Small tables with named rows and columns. After each table, cells are looked up by row and column.

Table gab
,gove,fipali,bir,sud
zab,6.4,0.0,5.0,0.9
sobolit,1.4,-0.9,4.1,-2.0
kefaz,3.1,-2.3,3.1,-0.9
lif,-0.7,-2.7,0.2,0.1
rizeni,4.6,2.3,-0.2,-1.5
lino,8.8,4.0,2.2,-2.2
bikage,5.1,-0.7,5.2,2.4
demumav,5.7,0.2,1.5,6.0
gir,-6.4,-1.5,2.6,0.4
zam,5.1,0.7,-1.0,-1.1

demumav, sud: 6.0
zam, bir: -1.0
lino, sud: -2.2
rizeni, fipali: 2.3
rizeni, gove: 4.6
bikage, sud: 2.4
gir, sud: 0.4
lif, gove: -0.7
demumav, gove: 5.7
lino, bir: 2.2
zab, sud: 0.9
sobolit, sud: -2.0
zam, gove: 5.1
sobolit, bir: 4.1
kefaz, fipali: -2.3
kefaz, gove: 3.1
bikage, gove: 5.1
zam, fipali: 0.7
gir, gove: -6.4

Table moboti
fields: fuz, penodab
badu: [25, 51]
mutipob: [39, 66]
ravotaz: [24, 52]
tuzada: [78, 47]

fuz of ravotaz is 24
fuz of badu is 25
penodab of badu is 51
penodab of tuzada is 47
fuz of mutipob is 39
fuz of tuzada is 78
penodab of mutipob is 66
penodab of ravotaz is 52
Which row has the largest fuz? tuzada

gufoze =
fields: kelatu, zeti, gefeni, kuvile, kiv, rofep, zozeg
lofumol: [715, 300, 441, 308, 206, 411, 243]
gubutef: [423, 382, 325, 549, 236, 338, 300]
bar: [406, 319, 289, 300, 211, 983, 228]
kulab: [472, 326, 653, 336, 197, 338, 290]
sev: [348, 507, 310, 550, 277, 334, 390]
vukogim: [469, 339, 492, 327, 221, 379, 269]
tak: [801, 299, 425, 306, 213, 411, 235]
ver: [345, 516, 374, 355, 257, 341, 487]
mufali: [340, 658, 299, 460, 308, 338, 415]
dipez: [451, 317, 554, 292, 210, 482, 231]
zazap: [376, 366, 561, 266, 205, 423, 283]

dipez, kuvile => 292
lofumol, rofep => 411
zazap, kiv => 205
zazap, kuvile => 266
lofumol, kiv => 206
dipez, gefeni => 554
dipez, zozeg => 231

puz
|  | nedi | tigesi | vem | sofunug | gop | bepov | bif | lep |
|---|---|---|---|---|---|---|---|---|
| beref | 62 | 66 | 29 | 19 | 75 | 71 | 23 | 26 |
| vatebe | 59 | 63 | 30 | 22 | 71 | 67 | 26 | 30 |
| kalaz | 54 | 46 | 78 | 81 | 30 | 48 | 63 | 48 |
| firova | 63 | 68 | 30 | 20 | 76 | 73 | 23 | 26 |
| nit | 56 | 59 | 33 | 27 | 66 | 62 | 31 | 35 |
| beferu | 46 | 54 | 19 | 15 | 72 | 53 | 35 | 51 |
| dof | 54 | 46 | 75 | 78 | 32 | 48 | 62 | 48 |
| zizabof | 54 | 46 | 75 | 78 | 32 | 48 | 62 | 48 |

lep of beferu is 51
nedi of beferu is 46
tigesi of nit is 59
bif of firova is 23
bepov of zizabof is 48
sofunug of kalaz is 81
bif of dof is 62
sofunug of zizabof is 78
gop of nit is 66
lep of firova is 26
vem of beferu is 19

giduk.csv
,kagav,zos,favad,lodu,bagipus,taz,mese,vil,giz
peb,102,158,132,221,52,231,160,79,239
sud,123,152,146,202,87,243,153,72,228
kibovod,108,155,136,212,73,212,166,86,228

What is the mese of sud in giduk? 153
What is the taz of sud in giduk? 243
What is the vil of peb in giduk? 79
What is the vil of sud in giduk? 72
What is the vil of kibovod in giduk? 86
What is the favad of peb in giduk? 132
What is the mese of kibovod in giduk? 166
What is the taz of peb in giduk? 231
What is the bagipus of kibovod in giduk? 73
What is the favad of sud in giduk? 146

Table fadono
|  | fasi | sif | tafal | kozima | vozug | nune | sozogor | gitu | noraf |
|---|---|---|---|---|---|---|---|---|---|
| vas | 174 | 103 | 136 | 111 | 168 | 60 | 198 | 123 | 51 |
| sisopo | 187 | 101 | 145 | 120 | 162 | 58 | 214 | 112 | 40 |
| mifeneg | 167 | 91 | 122 | 112 | 175 | 44 | 190 | 134 | 65 |
| dalifud | 173 | 95 | 135 | 120 | 172 | 60 | 206 | 119 | 49 |
| gibusu | 213 | 208 | 160 | 203 | 65 | 174 | 165 | 47 | 182 |
| teg | 170 | 93 | 126 | 115 | 169 | 66 | 193 | 124 | 54 |
| dem | 205 | 209 | 172 | 208 | 73 | 164 | 181 | 35 | 175 |
| dev | 186 | 97 | 139 | 109 | 162 | 54 | 208 | 120 | 49 |
| dekanor | 65 | 63 | 32 | 21 | 163 | 100 | 78 | 244 | 158 |
| rizin | 58 | 64 | 37 | 21 | 169 | 104 | 86 | 250 | 153 |
| lezotuz | 157 | 182 | 97 | 158 | 75 | 182 | 109 | 133 | 220 |
| lazar | 136 | 165 | 59 | 137 | 70 | 190 | 67 | 166 | 252 |
| piro | 215 | 214 | 182 | 215 | 70 | 161 | 190 | 32 | 173 |
| tumado | 151 | 177 | 82 | 155 | 79 | 188 | 96 | 143 | 249 |

What is the vozug of lezotuz in fadono? 75
What is the kozima of tumado in fadono? 155
What is the nune of lezotuz in fadono? 182
What is the fasi of lazar in fadono? 136
What is the sozogor of dalifud in fadono? 206
What is the fasi of lezotuz in fadono? 157
What is the noraf of teg in fadono? 54
What is the noraf of gibusu in fadono? 182
What is the sozogor of vas in fadono? 198
What is the sozogor of gibusu in fadono? 165
Row with the largest fasi: piro

